Each row is where one point has got to under a steady rotation. How many steps took it there?
The counts run from 0 to 607.
[  2  33 -23 -13  22   3  13 -15  28   8  26 -12  29 -11   9  -1 -56  31
 -17 -41 -20  18 -10 -35 -19  18   9 -19  21 -79   7  16  29  15 -26 -39
 -11   9 -30   8 -51  17 -36  15  15]
491
[ -1  34 -27 -11  32  -7  -4  16  40 -28  16 -19  31 -30  62  16 -36  -7
  -2  16 -14  38  -1  -4 -30  44  62  26 -11  -4  23  26   4  27 -24 -13
 -10  19  23 -31 -32 -11  31   1   4]
357
[  6  30  -9  12  14  -5  37 -24  18  -2  -9 -19  14 -12 -16  -8 -36  38
 -43 -23  -2  44 -13 -37 -36 -21   7  10  25 -78 -12  12  15  14 -19 -41
 -49  -7 -37   8 -20 -24 -25   9   2]
383
[ -4 -14   6  -3   2  23 -15   8  13 -30 -24 -28   0 -17   8  20  -5   4
 -30   0  10  43  28  -2 -19   2  67  33 -44 -12  45 -33 -10  85   9   7
 -51  22 -11   3   5  11  10  18  20]
460
[-30 -12 -15  -8   6  31  -9  12  -5 -33  -9  -8   0 -34  18   8 -48 -16
 -42 -11 -19   2  18  -8 -15 -11  24 -23   2  -9  21 -43  56  56   0 -47
 -36   1 -40  38  -7  -2 -25  18  46]
455
[ 10  21  -2 -13 -17  27  24  36  15 -17 -19   9  19   5  27  -6  -1  -7
 -13 -31 -26  47 -19   4 -38  15  31  35 -41 -16   4 -23 -13  25  38  15
 -80  -9   7 -36  18 -25  20  33 -26]
482
[-12   2 -15 -14  15  67  -3  31 -12   2   7  13  -2 -16  -5 -12 -21  -8
 -15 -35 -18  -3  15 -12  10   8  18 -31  15 -44  27 -52  32  65 -17 -26
   1  16 -61   9  -7  17 -30  20  47]
49
[  0  30 -10  -7  16 -41  -7  -4  38  15  30 -12   9 -36  30   2 -56  30
  10   9   1  -8 -13 -22   9  50  27 -18  25  -9   9 -29  36  29 -27  -8
  -9  14  11  47 -62 -23  32  -7  31]
192
[ 28  48  32  20  25  19  18  -3  28   1 -27 -10 -32 -45 -22  -2  -9   0
 -55  12   4  61  -4 -13 -30 -20  17  30   5 -30  -9  -6  -4  35 -14 -30
 -58  -3 -23   0  13 -46   9  -2  11]
550
[-19   8 -50 -21 -14  36  33  41 -11 -48  -9   5  21 -25  47 -13 -50 -29
  -5  -6 -29  20 -15   7 -19  10  19   0  10  15   8 -22  50  24 -13 -22
 -40 -21 -32 -35   9 -42  -9  14  31]
8
[  5  -5 -14 -27   4  44   1  22 -10   4   0   7  -2 -37  21   9 -17 -14
  -3 -15   8   2  15   6  18  38  30 -20  15  12  29 -30  44  63 -42  -9
  35  39 -61 -42  -1  -4   2  14  43]
158
[-28 -36 -34 -27 -28 -11  17  17 -24  -8   0   5  43  -3  45 -10   1  32
  26  -3  18  -7   1 -16  -5  47  48  -2  13  25  21 -51  27  38   2  10
   7  47 -29  -8 -12 -45  44  15  -1]
262
[ 35  35  26  -8  27   3 -11  21  36  37  14  10   2 -20  21  -1  28  19
  10   0   2  31  -7 -12  -5  62  52  20 -11 -18  14 -17 -36  38  -4  22
   3  52  17 -12 -21 -20  64   3 -18]
58
[ 23  14  20 -20 -16  48  16  24   0  23 -21  24 -35 -34  -5  -3 -28 -18
 -27 -44 -16   7 -10  15  14  13 -20 -24   4  -1  -4 -65  51  40  -2  -7
 -36 -10 -50 -13  21 -22 -11  28  32]
307
[-28  19 -21  10  10 -15  10  28  10 -12  20   0  27  -1  18 -34 -16  33
   8   8 -24  -2 -17 -41 -22  11  36  -7  23 -43   2 -48  -5  25  17 -17
 -49   7  15  72 -40 -50  25  -4   7]
557
[ 17  10   3 -24 -20 -13   8  20  29  -4 -14  -1   6 -30  58  19 -24  -7
  -1  -1   3  29 -16  25 -10  54  42  27 -34  50  15 -26  24  31  10  27
 -44   7  21 -40   3 -35  52  19  -1]
97
[ 17  27  18   4   3 -29  29 -39  31  11 -14 -13  -2 -35   1  12 -53  28
 -59 -25  -3  37 -18 -21 -36 -11  -9  -1  13 -38 -21   8  46   2  -5 -51
 -55  -8 -22  16 -17 -29 -15  18  -2]
105
[ 37  17  14 -17 -25  36  31   6   4  21 -35  10 -32 -30 -12   0 -19  -3
 -22 -38  18  33  -8  16  17  15  -6   4  -3  -2   4 -46  38  54 -25  19
 -28  -5 -61 -51  26 -26  -8  24  33]
31
[  0  12  -3 -15   0 -34   2 -13  25  19  15 -10  -3 -38  19   5 -60  34
  -4  -7  11 -17  -3 -15  22  38   6 -37  24  -3  10 -48  65  40 -26 -15
  -6   7 -12  49 -56 -18  13   7  43]
194
[-12 -18   7   0 -12 -34  15 -15  -9  26  -3  -3  16  -8   5 -18  18  62
   1   5  40   2   5 -38  -7  25  33   0  30 -10   8 -51   8  37   1  -6
   2  56 -30  40 -24 -59  50   1  -7]
536
[ 12  32 -36 -25  11  24  10  26  32 -25   9 -17  23 -20  38   8 -54 -13
  10 -20 -18  37  -8   7  -2  42  39  14 -22 -23  28   7  14  49 -33  16
 -22 -13  -4 -55 -17  14  -9  14  33]
119
[-24 -24 -10   0   5 -20  14 -29  -6   3   4 -12  38   4   3  -5  11  62
 -17  -9  27  19  17 -50 -31   4  46   4  24 -48  16  -8   3  37  -6 -33
  11  64 -45  27 -33 -15  10  15 -15]
257
[ 17  36  19 -13  17 -25   9  -9  30  33  17  25   8 -45  47  12 -40   5
 -32 -19 -22   6 -20 -11 -29  34  -9 -32  24   0 -24   5  58 -28  -6 -58
  -8  25  -8   8 -26 -33  22  21 -16]
341
[ 33   8  51  -5   0  27  -5  -6  12  18 -36   7 -40 -54  -1  24  10 -14
 -49  -8  21  41  24  11  -9   8  22  12 -15  27  12 -36  23  56  -6 -14
 -18  38 -44 -23  28 -24  27  22  11]
439
[ 42  36  27   1   5   2  33 -22  20  11 -32  -9 -25 -52  -1  14 -20   1
 -45   0  29  60  -4   4 -18   4  11  26  16   2 -10  12  28  31 -40 -22
 -19   9 -45 -54  15 -48  12   7  14]
271
[ 51  32  34   1   8 -11  28 -32  27  57  -8  -1 -13 -17 -31  -3   9  56
 -22 -33  31  40 -11 -28  -3  21   5  12  13 -58 -10  -8  -5  30 -23   2
  -6  37 -41 -15 -16 -25  14  13  -8]
403
[ -3  -4 -26 -29   3  43   1  30 -15   1   8  13   5 -30  32   1 -23  -8
   8 -12  -2  -5  14   5  15  45  30 -24  26   8  31 -37  45  57 -38  -8
  40  35 -61 -32  -7  -7   5  11  45]
157
[ 24  29 -30 -29   1  35  15  32  21   1   2  -3   7 -25  24  -1 -37  -5
  23 -23   0  25 -11  12  22  57  33   3  -2  -9  29 -16  13  61 -44  38
   6   2 -28 -64 -12  -1   5   6  42]
396
[-11  19  -9  -2  14   9   7  -8  17   6  14  -1  11 -15   1   0 -56  19
 -39 -45 -32   3  -7 -31 -17   0  -6 -31  11 -68   0 -20  43  19   1 -50
 -39  -5 -27  48 -34  11 -39  26  20]
215
[ -9  40 -10   2  51 -13 -13  -7  37  -7  30 -10  12 -49  37  15 -49   1
 -25  15 -19  15   2 -23 -30  25  32 -13  20 -30   8  16  31  17 -29 -56
  -1  22   3  32 -52  -3   8  -1  23]
83
[ 14  33  23   8  11 -32  21   6  16  33   3  17   4 -25  22 -18  18  36
  -4  14   6  20 -25 -24 -28  31  20   7  34  -1 -22 -25  -3  -8   3 -22
 -15  42   2  15 -17 -83  67   1 -34]
169
